In the rows, zero is written as 128.
One turn sends every row of this set to another row. A few are shown first. Where does it send the rows asked after them?
bamur: [150 147 103 121 101 151 113 153 130 127 146 136 131 145 159 141 123 131
 153 180 120 129 148 151 130 117 153 114 143 105 142]
toze: [135 125 131 152 171 132 110 144 158 104 146 162 117 139 130 150 140 146
 119 172 112 101 126 133 125 154 142 126 135 117 119]
papep: [114 106 147 101 114 122 106 138 148 135 153 114 130 136 124 119 145 111
 142 112 109  87 118 138 131 132 112 157  98 120 123]
Fozu: [131 116 122 111 109 118 120 148 131 128 119 136 130 104 126 143 124 144
 144 146 126  93 126 116 138 123 118 105  90 129 169]
lote: [113 127 110 119 119 124 108 122 152 131 148 142 119 167 121 129 159 124
 112 138 147 103 102 108 140 133 120 131  98 125 120]
muri: [122 135 109 109 132 121 152 138 106 129 148 127  94 154 150 128 180 114
 136 147 106 128 129 125 131 115 125 152 132 110 101]
kazun: [145 145 102 164 126 138  83 161 119 116 169 134 127 149 138 167 132 150
 121 137 110 130 137 142 132 137 115 138 125 120 114]
navi: [134 142 118 108  96 117 140 153 149 136 151 114 128 128 139 119 130 119
 146 146 126  76 147 117 106 154 106 124 160 118 120]
gole: [135 142 129 163 185 110 156 152 138 121 129 118 128 148 131 133 149 111
 138 139 126 121 131 117 134 127 131 137 115 137 123]
Num: [128 138 127 109  86 109 125 164 132 122 125 127 124 150 123 135 136 129
  99 158 127  99 147  94 119 117 122 133 125  84 125]
Bisu: [120 131 117 154 131 126 129 173 133 115 138 121 131 137 109 145 185 122
 116 149 111 130 121 167 124 142 137 146 119 121 161]
Gosi: [116 100 119 100 130 129 128 189 146 120 147 108 151 120 113 147 154 134
 131 113 130 111 139 107 136 121 139 164 125 109 123]
Beba: [120 127 113 186 124 107 124 163 133 159 144 111 112 137 116 120 137 120
 135 140 129 141 159 128 149 143 136 131 122 101 116]
Beb: [125 171 143 113 109 151 137 140 121 132 151 133 126 124 144 143 149 123
 143 124 100 131 147 122 139 111 139 174 132 109  97]
big: [161 124 126 144 125 155 146 167 109 104 143 122 122 122 113 137 147 154
 157 105 115 128 161 163 122 113 110 126 136 108 117]
telib: [150 137 147 142 114 159 123 164 138 101 160 148 127 137  91 131 160 153
 118 136 107 123 151 161 134 113 127 123 147 102 120]
fovaz: [136 117 119 129 127 141 110 155 121 126 155 129 134 122 125 109 126 178
 197 145 108 105 143 121 124 135 138 137 116 135 120]
Tizu: [140 134  99 104 110 128 130 143 140 137 115 136  96 168 151 116 141 129
 155 163 105 139 140 153 106 124 117 134 118 115 126]
vatuf: [121 146 128 154 116 118 155 133 113 131 118 121 116 116 134 154 123 130
 137 127 153 133 117 155 114 150 135 146 119 117 148]
bubo: [133 133 130 106 106  93 116 131 133 113 156 125 134 159 105 119 123 158
 135 150 108  91 136 140 134  98 138 153 115 105 103]
fal: [129 116 120  88 156 142 124 140 145 115 157 143 121 122  97 165 145 120
 159 157 106 140 126 138 133 129 157 125 105 120 124]
Fimi: [106 126  99 134 126 122 130 144 150 148 122 140 144 127 151 138 152 130
 158 135 144 102 127 106 114 164  95 128 121 122 123]
nesi: [129 145 106 129 117 135 123 160 113 107 150 126 147 152 111 147 154 131
 143 165 135 111 161  73 120 116 136 120 146 120 126]
minu: [123 143 112 138 115 131 127 158 177 130 112 116 137 118 135 128 129 128
 153 116 121  94 139 123 124 148 142 138  91  92  87]
Lusa: [137 121 126 115 133 161 111 162 143 110 169 114 134 152 110 110 154 140
 148 131 121  95 144 102 124 122 167 153 138 122 100]
zeput: [142 107 109  99 127 113 142 159 134 130 158 136 137 133 123 113 137 168
 154 161 144  98 139 118 139 127 121 133 147 139 152]
gurud: [160 128 148 124 128 145 167 131 130 112 138 136 101 132 104 128 120 140
 156 123 142 124 153 153 106 140 114 128 139 107 110]
lukud: [ 99 145 143 106 118 140 127 137 163 127 124 147 133 127 119 162 122 121
 146 132 116 160 126 134 140 107 139 141 111 110 107]
teg: [129 139 105 116 113 113 130 163 145 109 136 104 155  90 111 162 114 146
 159 124 108  89 145 131 126 120 144 123 120 119 115]
Mulik: [136 110 138 145 118 134 133 126 135 128 127 124 112 131 116 136 116 128
 146 120 147 123 138 183 110 150 143 144 117  83 121]
tife: [129 134  93 133 114 141 136 149 141 162 136 143 129 104 145 140 157 127
 134 142 139 124 144 136 152 122 154  98 151  98 135]
dos: [107 113  94 140 110 134 105 156 131  93 134 130 129 129 114 156 159 140
 139 157 128 107 132 106 162 117 145 125  87 118 134]
parib: [153 129 103 100 139 148 137 142 145 163 139 146 116  91 111 132 165 134
 159 128 105 120 154 137 127 146 152 123 119 119 129]
pesu: [167 164 119 149 124 155 139 153 141 108 165 130 112 127 112 150 134 124
 137 124 126 123 167 111 158 138 113 148 113 145 115]
goti: [136 155 139 139 129 145 141 169 131  92 148 145 132 143 106 145 164 146
 122 155 113 134 125 144 124 119 113 127 143 144 157]
musa: [151 169 128 125 108 116 122 133 139 143 139 130 133 151 114 109 103 153
 160 140 119 107 144 112 108 129 128 121  99 111  96]
zopob: [157 115 121 155 138 148 121 130 150 122 128 145 118 140 108 124 155 119
 152 144 117  98 200 135 128 145 127 149 126 115 125]
Degu: [135 118 121 150 147 142 102 127 129 123 103 131 113 156 129 142 123 145
 145 113 119 126 154 133  91 117 130 149 131 145 127]
Zum: [118 132 131 156 117 140 118 143 155 132 130 139  82 121 110 138 100 155
 125 129 135 142 137 114 130 144 145 129 134 135 113]
Boka: [120 154 135 148 116 115 151 139 137 132 139 134 108 126 103 142 159 115
 100 151 138 123 118 144 122 164 145 148 125 109 144]

Gosi goes to Num
telib goes to goti
Where do these go?
Lusa goes to nesi
Zum goes to Degu
fal goes to muri

